Where one turn sends some rows of the set: a few examples, then the rows asked
beb: [ 0.27  0.12  0.15  0.77 -0.90 -0.16  1.25  0.93 -0.22 -1.00 -1.29  0.76
 -0.91  0.91 -1.28  0.39  0.31 -1.73 -1.08  0.46  0.61 -1.99 -0.26  0.91
 -0.63  1.56  0.52  0.16  2.44  1.28  1.21  2.16 -0.68  1.05 -1.03 -1.05
 -2.07  1.73  0.70 -2.29 -1.06 -0.29  0.30  0.31  0.45  0.04  1.24 -1.79]
lebus: [ 0.14  0.37  2.98  0.90 -0.11  1.66  0.93  1.49 -2.00  0.78 -0.39 -0.21
 -1.46  1.78 -0.35  0.39 -1.80  0.07  1.14  1.35 -0.07 -1.40  1.49  1.04
  1.30  3.62  0.35  0.66  1.13  0.00 -1.42 -0.26 -2.39  1.58 -1.98 -2.97
 -2.22  1.79 -0.10  0.46 -0.63 -1.45 -0.47  0.14 -0.47 -2.42  0.94 -1.57]
Tepe: [ 1.34  0.97  2.29 -1.12 -0.65  0.25  0.74  1.72 -1.49  1.05 -0.80 -0.84
  0.99  0.51 -0.80 -0.03 -0.94 -0.50  1.84 -0.15 -0.23 -1.58  0.10  1.15
  1.14  1.46 -0.62  0.72  0.82 -0.51  0.16  0.61 -3.11  0.88 -1.14 -1.18
 -4.25  0.96  1.92 -1.41 -0.21  0.77 -1.26  1.44  0.20 -1.33 -0.15 -1.86]
rez: [-1.55  0.29  0.96  1.37 -0.71  2.34 -1.62  0.76  0.38  0.17 -3.24  1.58
 -0.76 -1.16 -1.29  0.10 -0.64  0.67 -0.06 -1.07  0.58 -0.18  0.77  3.04
  0.49  2.10 -1.43  0.55  1.73  1.43  1.29  1.27 -1.08  0.03 -1.63 -2.18
 -2.84  0.97  1.03 -1.43  1.54 -0.28  0.39  0.77  0.24 -2.71 -0.62 -2.18]
biva: [-1.33  1.58  2.17  0.45 -1.45  1.72  0.82 -0.22  2.04  0.54 -1.61 -0.45
 -0.46  0.06 -0.93  1.08  1.84 -0.07  0.41  0.53  1.15  0.49  1.20  1.30
 -0.04  2.65 -0.56 -0.75  0.38  1.24  1.07  1.46 -1.06  1.31 -0.35 -1.69
 -3.20  2.01  0.55 -1.92  0.64 -0.09  1.09  0.17 -0.69 -3.79  0.01 -0.99]
lafer: [ 1.52 -0.43  1.64  1.03  0.52 -0.46  1.65 -0.39  0.77  0.17 -2.62  0.67
 -0.34  0.34  0.69  0.18 -0.69  1.29 -0.70 -1.87  0.49 -1.08  0.10  1.22
 -0.35  2.26  0.29 -0.67  2.33  0.72 -0.31  1.78 -0.87 -0.44 -1.72 -1.92
 -2.77 -0.10 -0.29  0.68 -0.47  1.04 -0.69 -1.27  1.09 -2.92 -0.37 -3.69]
memum: [ 0.74 -0.82  1.17 -0.63  0.39  0.26 -0.22 -0.93 -0.19 -0.36 -1.07  0.78
 -0.63  1.77 -1.30 -0.25 -0.07 -0.10 -0.42 -1.91  1.01 -0.20  1.12  1.56
  0.91 -0.20  1.23  0.35  2.64  1.35 -0.08  0.98 -0.58  0.79 -1.69 -3.58
 -3.90 -0.37  1.34  0.03 -0.47 -0.60 -0.10  0.66 -0.46 -0.92  0.63 -0.16]
Sesu: [-1.15  1.03  1.64  1.35 -0.18  1.76  0.46 -0.52  1.95  1.44 -1.21  0.80
 -0.90 -1.33 -1.23  0.66 -0.01  1.77  0.31  1.12 -1.06 -1.03  0.95  1.12
  0.24  0.68  0.14 -0.49  0.12  1.34  0.04  1.79 -0.87  2.30 -0.82 -0.82
 -2.04  0.39  1.21 -0.45 -0.20 -0.19 -0.79  0.99 -1.48 -0.63 -0.42 -2.67]
vazi: [-0.64  1.00  1.86  1.51  2.53 -0.31 -1.35  1.22 -0.53  1.41 -0.99  0.51
 -0.65  0.27 -1.02  1.32 -0.81  0.18  1.42 -2.12  0.73  0.09  1.04 -0.15
  0.09  2.15 -0.49  0.44  0.18 -1.76 -1.30  0.72 -1.26  0.11 -2.09 -1.98
 -2.58  0.62  1.10 -1.35  0.17 -0.02 -2.04 -0.79 -0.16 -1.62 -1.46 -1.18]
sezi: [ 0.35  0.50  2.40  0.36 -0.39 -0.90  0.58  0.03 -1.90  2.67 -1.84  1.11
 -1.78 -0.29 -1.03  0.86  0.12 -0.68  1.14 -0.33 -0.65  0.52  0.27  1.70
 -0.38  3.14 -0.10  1.63  0.95  0.39  0.96  2.83 -2.68  0.14 -1.99 -2.38
 -2.78  0.51  1.76 -1.94 -0.41 -1.11 -1.27  0.38  0.67 -1.83 -0.28 -3.40]
niku: [ 1.40  0.55  0.33 -0.34 -1.97  1.33  1.64 -1.08 -0.10  1.77 -0.79  0.10
 -1.72  1.37 -0.20  1.20  0.17  0.38  0.24 -0.57 -0.45 -0.13  0.79  1.75
 -1.60  3.78 -1.74  0.06  0.88  0.22 -0.23  2.92 -0.93  1.91 -1.62 -2.28
 -1.25 -0.79  0.77  0.58 -1.17  0.42 -0.33 -0.67  1.35 -2.49 -1.17 -1.45]
Dola: [-0.65 -0.31  3.18  1.01 -0.73  1.24 -0.87 -0.81  1.37  0.07 -2.60  1.23
 -2.01  1.05 -3.61  0.04 -1.24  0.86  0.75  0.55  1.53 -0.59  1.75  1.01
 -0.75  2.04 -0.78  0.84  1.30  1.79 -0.77  0.49 -0.18  0.15 -1.18 -2.63
 -2.80  0.66  0.73 -1.66 -0.72  1.12  0.12  0.94 -0.21 -3.15 -1.52 -1.60]
Lavib: [-0.87 -1.22  1.67  0.69  0.03  0.05  0.55 -0.32 -0.23 -1.65 -2.73 -0.39
 -0.01  0.04  0.54 -0.05  0.63 -0.51  0.45 -0.44 -1.32 -0.28  2.35 -0.86
 -0.25  2.06  0.67  0.59  1.82  0.22  0.30  0.17 -0.56  0.35 -2.50 -2.38
 -2.35  1.51 -0.05 -1.74 -0.65  0.96 -0.40 -1.32  0.77 -3.69 -0.01 -2.97]
bibo: [-0.89 -1.38  1.18  0.54 -0.98  0.33 -0.01 -0.37  0.57 -0.10 -1.41 -0.28
  1.11  1.21  0.88 -0.14 -1.16 -0.14  0.01 -0.38  1.03 -1.48  0.65  0.03
 -0.73  1.58  0.49  0.09 -0.29  2.28 -1.49 -0.78 -0.68  2.04 -2.35 -2.01
 -0.87 -0.78  1.05 -2.07 -0.78  0.07 -1.54  0.38 -1.18 -3.01  0.42 -1.14]
vunuv: [ 0.74 -1.30  2.27  0.26  0.10  0.61  1.86 -0.85 -0.30 -0.16 -1.28 -1.23
 -1.45  0.97  0.60  1.77  0.02  0.91 -0.19 -0.28  1.52 -0.81  1.01  1.99
 -0.57  1.23 -0.03  0.46  0.36 -0.16 -0.02  1.92 -2.11  2.69 -0.10 -2.35
 -2.24 -1.35  0.25  0.34 -1.71  0.32 -0.92 -0.77  1.64 -1.96 -0.53 -1.44]
Basu: [-0.22  2.14  0.99  0.61 -1.92  0.88  0.35  0.36 -0.23 -1.80 -1.35  0.38
 -0.65  1.31 -0.20 -0.28 -1.24 -0.14  1.67 -2.05  0.92 -1.26  0.58 -0.78
  0.95  1.58 -0.48  2.18  0.75  0.90 -1.04  1.63 -2.01  0.15 -0.57 -2.64
 -1.79  0.33  1.17 -0.81  0.76  0.11 -1.01 -0.08  0.68 -2.84 -1.21 -0.69]
Kuzo: [ 0.02 -1.00 -0.22  0.04 -0.42  0.99 -1.58 -0.26 -0.07  0.70  0.18 -1.02
  0.18  0.77 -0.63  2.06 -0.60 -0.13 -1.57 -0.86  1.71 -0.14  0.19  2.45
 -1.24  2.74 -0.19  0.65  0.97  0.71 -1.44  1.21 -0.34  0.71 -1.69 -1.04
 -1.10 -0.10 -1.04 -1.01 -1.58  0.57 -0.52  0.18  0.58 -2.96 -1.84 -1.42]
magim: [ 0.46 -0.05  2.59  1.10  0.24  0.73  0.14  1.44  0.29  0.94 -0.92  0.31
 -0.68  0.62  0.25  1.89 -0.95 -1.12  0.73 -0.53 -0.01 -0.50 -0.16  0.45
 -0.40  4.23 -0.61  0.80 -1.25 -0.10 -0.63  1.22 -1.18  1.88 -3.02 -1.86
 -1.77  0.43  0.69 -2.52 -1.31 -2.28  0.26  0.70  0.28 -2.99  0.98 -3.39]
ruz: [-0.28  0.44  1.47 -0.14  1.13 -0.63  1.04  0.42 -1.01  0.62 -0.98  1.01
 -0.24 -0.42 -1.10 -1.48 -2.35 -1.06  0.09 -0.43  0.15 -0.05  0.56  1.93
 -0.49  1.73  1.04 -0.67 -0.26  0.13 -0.82  1.61 -1.20  0.23 -1.65 -0.70
 -3.32  1.57  1.61 -0.70 -1.91  0.91 -0.17  0.93  0.84 -2.93  0.45  0.65]
mor: [-0.99 -0.45  0.51 -0.52 -1.50  1.16  0.75  0.53 -0.87  0.84 -0.53 -1.11
 -1.18  1.69 -1.70  0.92  0.22  0.71 -1.61  0.19  1.87 -0.78  0.97  0.07
 -0.67  2.27 -0.55  0.16  1.32  0.13 -0.17  1.20 -1.08 -0.44 -1.33 -2.60
 -0.87 -1.33 -0.84 -1.67 -0.44  0.80 -1.79 -1.10  2.00 -2.14  0.02 -0.96]
Beput: [-0.20 -0.34  2.56  0.24 -0.40  1.31  0.88  1.42 -1.53  0.95 -0.81 -0.16
 -1.28  1.79  0.21  0.33 -1.24 -0.01  1.31  1.48  0.55 -0.40  1.08  1.19
  1.60  4.44  0.22  0.67  1.17  0.57 -1.48  0.42 -2.79  1.18 -1.21 -3.13
 -2.33  2.16 -0.30  0.43 -0.76 -1.27 -0.80  0.63 -0.81 -2.71  0.59 -1.98]
Gevu: [ 0.18  0.32  2.49  1.69  0.85  0.86  1.23  0.47 -1.32 -0.88 -1.41  1.12
  0.53  2.78 -0.76  1.22  0.07  0.53  1.22  0.79 -0.19 -1.34  1.44 -0.28
 -0.60  1.93  0.10  0.49  0.70  1.11  0.22 -0.21  1.27  1.21 -1.96 -1.57
 -1.83  1.38 -1.05  0.20 -1.24 -0.17  0.33 -0.04  0.62 -0.79  0.07 -0.69]
Kal: [-0.03  1.64 -1.01  0.58 -1.78 -0.22  0.54  0.53  0.01  0.72 -0.13  0.63
 -1.25  0.48 -0.14  1.93  1.11  1.36 -0.76 -1.40  0.06 -0.59  0.30  0.82
  0.64  2.45 -1.16  1.08  1.31  0.28 -0.96  1.44 -1.65  0.79 -2.14 -3.13
 -0.97  1.06  0.42 -0.05 -1.49  0.88  0.76  0.34  0.68 -1.30 -1.31 -1.45]
Lep: [ 0.86  0.48  1.57  0.05 -0.65  1.20  0.65 -1.81 -0.38  1.00  0.05  0.51
 -0.03  0.25 -0.24  1.81 -0.37  0.97 -0.35 -1.65 -0.23 -0.09  1.26  1.19
 -1.63  3.41 -0.90  1.11  1.15  0.16 -0.78  1.12  0.45  0.10 -2.49 -0.79
 -1.11 -0.83 -0.87 -0.17 -1.12 -0.15  0.39  1.92  0.60 -2.03 -1.32 -3.49]
zikas: [-1.21 -0.50  0.91  1.47 -0.54  2.16 -1.79  0.50  0.35 -0.16 -3.29  1.47
 -1.11 -0.79 -1.02  1.10 -0.59  1.12  0.09 -0.49 -0.04 -0.70  0.62  3.06
  0.56  1.57 -1.79  0.84  1.39  0.85  0.80  1.19 -0.97  0.23 -1.49 -1.73
 -2.59  1.60  0.43 -1.32  1.82  0.02  0.44  1.12  0.25 -3.26 -0.40 -1.96]
vazud: [ 0.05 -0.11  1.68 -0.48 -0.32  0.15  2.35  0.19  0.28 -0.70 -2.03 -1.57
  0.44  0.56 -0.34  0.89 -0.98 -0.76  1.11 -1.18 -0.67 -2.48  2.35  1.71
  0.51  2.32 -0.35  0.70 -0.44 -0.53  0.91  1.25 -0.77  1.73 -0.72 -1.60
 -1.90  0.23  1.31 -0.53  0.82 -0.69 -1.14 -1.76  0.36 -0.95 -0.46 -2.17]
nani: [-0.77 -0.20  3.51 -0.12  1.00  0.01 -0.35  0.24 -1.42 -0.21 -0.37 -0.82
 -1.23 -0.21 -0.93 -0.83  0.43 -0.20 -0.42 -1.15  0.15 -1.70  0.84  0.17
 -1.00  2.26 -0.78  0.30  0.66 -0.43 -1.98  0.84 -1.08  0.57 -3.63 -1.31
 -1.98  1.56  1.40 -1.46  1.15  0.91 -1.61  0.45 -0.43 -3.64  1.62 -2.07]
Damo: [-0.61 -0.12  3.23 -0.60  1.25  0.10  0.10  0.24 -0.76 -0.42 -0.29 -1.23
 -2.10 -0.37 -1.00 -0.18  0.19 -0.22 -0.43 -1.65  0.45 -1.58  0.12  0.15
 -0.47  2.35 -0.75 -0.32  0.08 -0.31 -2.48  1.56 -0.59  0.43 -3.70 -1.33
 -1.77  1.31  1.42 -1.57  0.65  0.07 -0.78  0.48 -0.75 -2.87  1.58 -1.48]
gogo: [-0.59 -0.31  1.92 -0.12  0.69  3.17  0.46 -0.70  1.30  0.79 -0.46  0.40
 -1.16  1.39 -2.30  1.39 -0.39 -0.08  1.20 -0.21 -1.15 -0.79  0.67  1.65
  1.83  1.53 -1.28 -0.58  0.54  1.11  0.57  0.15 -0.05  0.38 -2.26 -1.51
 -1.00 -0.09  1.36 -1.61 -0.29  0.00  0.37 -0.09 -1.77 -2.91 -1.71 -0.59]
Nub: [ 0.05  1.26  0.70  0.71 -0.81 -0.52  0.84  0.84 -1.37  0.75 -0.21 -0.50
  0.85  1.08  0.12  0.47  0.72  0.34 -1.02 -1.33  0.39 -1.34  0.05  1.49
  0.09  2.05 -0.30  1.03  0.82  1.48  0.81  0.85 -1.98 -0.09 -1.72 -1.14
  0.19 -0.90 -0.37 -2.05 -0.81  0.45  2.08  0.00  0.68 -1.66  0.54 -1.20]
zat: [-1.12 -1.12  1.17 -0.34  0.68  0.55 -0.11 -0.60 -1.26 -0.70 -2.01  0.20
 -0.52  2.23 -1.25 -1.06  0.80 -0.10  0.63  0.51  0.73 -0.70  0.88  2.13
 -0.61  1.99 -1.27  1.19  2.51  0.08 -0.47  1.60 -1.10  0.51 -0.74 -0.61
 -1.26  0.20 -0.27 -1.91  0.87 -0.49 -2.34 -1.21  0.57 -0.38 -1.10 -1.50]
sufim: [ 1.07 -0.56  1.78  1.33 -0.10  1.65 -0.15 -0.51 -2.29  1.76 -0.26  0.00
 -0.12  0.72 -1.13 -1.85  0.04 -0.02  0.70 -0.20  0.40  0.35  0.10  0.61
 -0.70  1.81 -1.99 -0.52 -0.04  0.32 -0.33  1.89 -0.89 -0.04 -1.56 -3.11
 -2.09  1.88  0.47 -0.81 -0.15 -1.45 -1.61 -0.08 -0.92 -1.67  1.68 -3.24]
pota: [-2.17  1.52  2.72  0.66 -1.48  1.48  0.74  0.12  2.37  0.95 -1.55 -0.50
 -0.10 -0.03 -0.30  1.72  1.26 -0.07  1.05  0.22  1.30 -0.29  0.64  1.06
 -0.28  2.07 -0.79 -0.72  0.48  1.25  0.94  1.62 -1.19  1.53 -0.95 -2.32
 -2.91  1.65  1.16 -1.70  0.62 -0.13  1.29  0.37 -0.59 -3.63 -0.03 -1.49]
mag: [-0.70  0.65  3.31 -0.09 -1.08 -0.17  0.94 -1.86 -0.89 -0.56  0.54  0.94
  0.89  0.83  0.69  0.39 -0.28 -0.14 -0.25 -0.41  0.74 -0.28 -0.60  1.46
  0.20  1.90  0.24  0.24  1.66  1.13  1.01  2.21 -0.02 -0.20 -1.52 -1.59
 -1.93 -0.19  0.50 -0.66  1.40 -1.88 -1.74  0.57 -0.87 -2.23 -0.84 -2.77]
mimet: [-0.60 -0.10  1.30 -0.27 -2.14  1.81  1.01  0.18 -1.66 -0.11 -1.71  1.51
 -0.07  1.02 -0.42  1.06 -1.02  1.65  1.37  0.65  0.84 -0.12  1.00  0.49
 -1.43  2.58  0.37 -0.10  2.42  1.60 -0.13  1.35 -0.25  1.68 -1.30 -2.29
 -2.14 -0.02  2.00  0.53  0.30 -0.38  0.05 -0.56  1.18 -2.91  2.47 -1.37]
gaboz: [-0.87  0.19  0.88  0.27  0.63 -1.16  0.12  2.18 -1.25  1.74 -2.40  1.73
 -1.39  1.18 -1.42  0.82 -0.18  0.28  1.78  0.41  0.43  1.07  0.08  0.35
  0.16  3.79 -0.41 -0.11  1.78  0.15 -1.79  1.82 -1.16  0.55 -2.22 -2.49
 -2.40  0.58  0.99 -1.92 -1.68  0.92  0.59 -0.55  0.11 -2.88  0.25 -0.79]
fur: [-1.32 -0.17  2.29 -0.55  0.55  3.40  0.15 -0.79  0.85  0.70 -0.93  0.76
 -0.61  0.85 -2.62  1.02 -0.34 -0.01  1.42 -0.61 -0.68 -0.79  0.85  1.10
  1.43  0.96 -1.61 -0.09  0.47  0.79  0.70  0.33 -0.36  0.62 -2.44 -2.07
 -1.10 -0.70  1.30 -1.69 -0.60 -0.60 -0.12  0.12 -1.55 -2.74 -2.18 -0.70]
rab: [ 1.49 -0.50  0.17  0.72 -0.84  0.07 -0.16 -0.95  0.51  1.06 -1.69 -0.47
  0.72 -0.80 -0.18  1.31  0.81  0.92 -0.91 -2.20  1.41  0.49  1.27  1.81
 -0.38  2.59 -0.02  0.07  1.99 -0.65 -1.35  0.81 -1.28  0.75 -1.30 -3.05
 -3.11  0.52  0.23 -0.43 -1.36  1.51  0.03 -0.49 -0.30 -1.66 -1.71 -1.35]
Binak: [ 0.95  0.40  2.34 -1.03 -0.36  0.35  0.25  2.21 -1.68  1.05 -0.55 -0.14
  0.71  0.74 -0.51  0.63 -1.50  0.39  1.63  0.02 -0.34 -0.80 -0.07  0.94
  0.40  1.97 -0.71  1.16  1.29 -0.84  0.32  0.36 -3.07  0.70 -1.22 -1.31
 -4.52  0.43  1.70 -1.64  0.17  0.64 -0.86  1.82  0.16 -1.39 -0.76 -1.00]
fupo: [ 1.30 -0.33  1.47  1.18 -0.38  0.91  0.47 -0.41 -0.82 -0.07 -1.21  2.13
  1.01  1.61 -0.58  0.01  0.27  0.72 -0.77 -2.06  0.33 -0.12  0.89 -0.67
  2.01  2.45 -0.52  0.72  1.25 -1.09  0.17  0.48 -0.77  0.87 -1.49 -0.61
 -0.55 -0.36 -0.96  0.57 -1.11  0.22  0.20  0.71  0.58 -2.06 -0.39 -2.43]
rafim: [-0.60  0.28  1.12  0.58  1.09 -0.16  1.65  0.96 -1.07  0.22 -0.56  0.66
 -0.55 -0.28 -0.49 -1.73 -1.87 -1.45 -0.55  0.16  0.11 -0.19  0.25  2.20
 -0.02  1.67  1.05 -0.81  0.68  0.18 -0.84  1.55 -1.06  0.45 -2.05 -1.19
 -4.04  1.53  1.17 -1.37 -1.72  0.57 -0.09  1.01  0.55 -3.11  1.07  0.18]
Biguf: [ 0.86 -0.27  2.37  0.06  1.51  0.22 -1.07  0.21 -0.36  2.45 -1.03 -0.14
 -0.11  0.64 -2.50  0.88 -0.33 -0.99  0.90 -0.73  2.22  0.49  1.23  1.77
 -0.03  2.97  0.94 -0.67 -0.66 -0.02 -0.60  2.09  0.21  1.40 -1.45 -1.92
 -1.92  0.52  0.29 -1.13 -1.02 -1.21 -0.83  0.97  0.48 -0.47  1.14 -1.36]
pap: [ 0.96 -0.21  1.92  0.50  0.42  1.48  0.48 -0.45 -2.83  0.72 -0.35  0.24
 -0.04  1.01 -1.55 -2.19 -0.29 -0.06  1.49  0.38  1.11  0.19  0.00  1.40
 -0.19  1.83 -2.41 -0.76  0.31  0.10 -0.63  1.88 -0.47  0.14 -1.38 -3.07
 -1.84  1.80  0.00 -0.75 -0.25 -1.10 -1.81  0.22 -0.37 -1.97  1.15 -2.66]
rifi: [-1.30  0.74  2.12  1.49 -0.43  1.63  0.49 -0.67  1.36  1.79 -1.18  1.20
 -1.18 -0.59 -1.57  0.28 -0.35  1.45  0.49  0.55 -0.18 -0.58  0.87  1.44
  0.61  1.07  0.22 -0.65  0.27  1.95  0.15  1.72 -0.59  3.29 -1.08 -0.61
 -1.94  0.27  1.41 -0.27 -0.32 -0.61 -0.04  0.74 -1.53 -0.60 -0.76 -2.50]
riz: [-0.18  0.47  2.93  0.90 -0.57  1.23 -0.74 -1.24  0.74 -0.16 -2.96  0.52
 -1.76  0.66 -3.40  0.05 -1.00  0.83  0.52  0.95  0.90 -0.60  2.05  1.35
 -0.90  1.92 -1.16  0.84  0.63  1.64 -0.32  0.25 -0.14 -0.57 -0.37 -2.52
 -2.74  0.22  0.66 -1.54 -1.26  1.04  0.06  1.07 -0.84 -2.55 -1.52 -1.46]

rab turns into Kuzo
gaboz turns into vazi
pap turns into lebus
Now find these:
beb turns into Lavib
ruz turns into Damo
mimet turns into Basu
Sesu turns into biva
Nub turns into lafer
rez turns into Dola

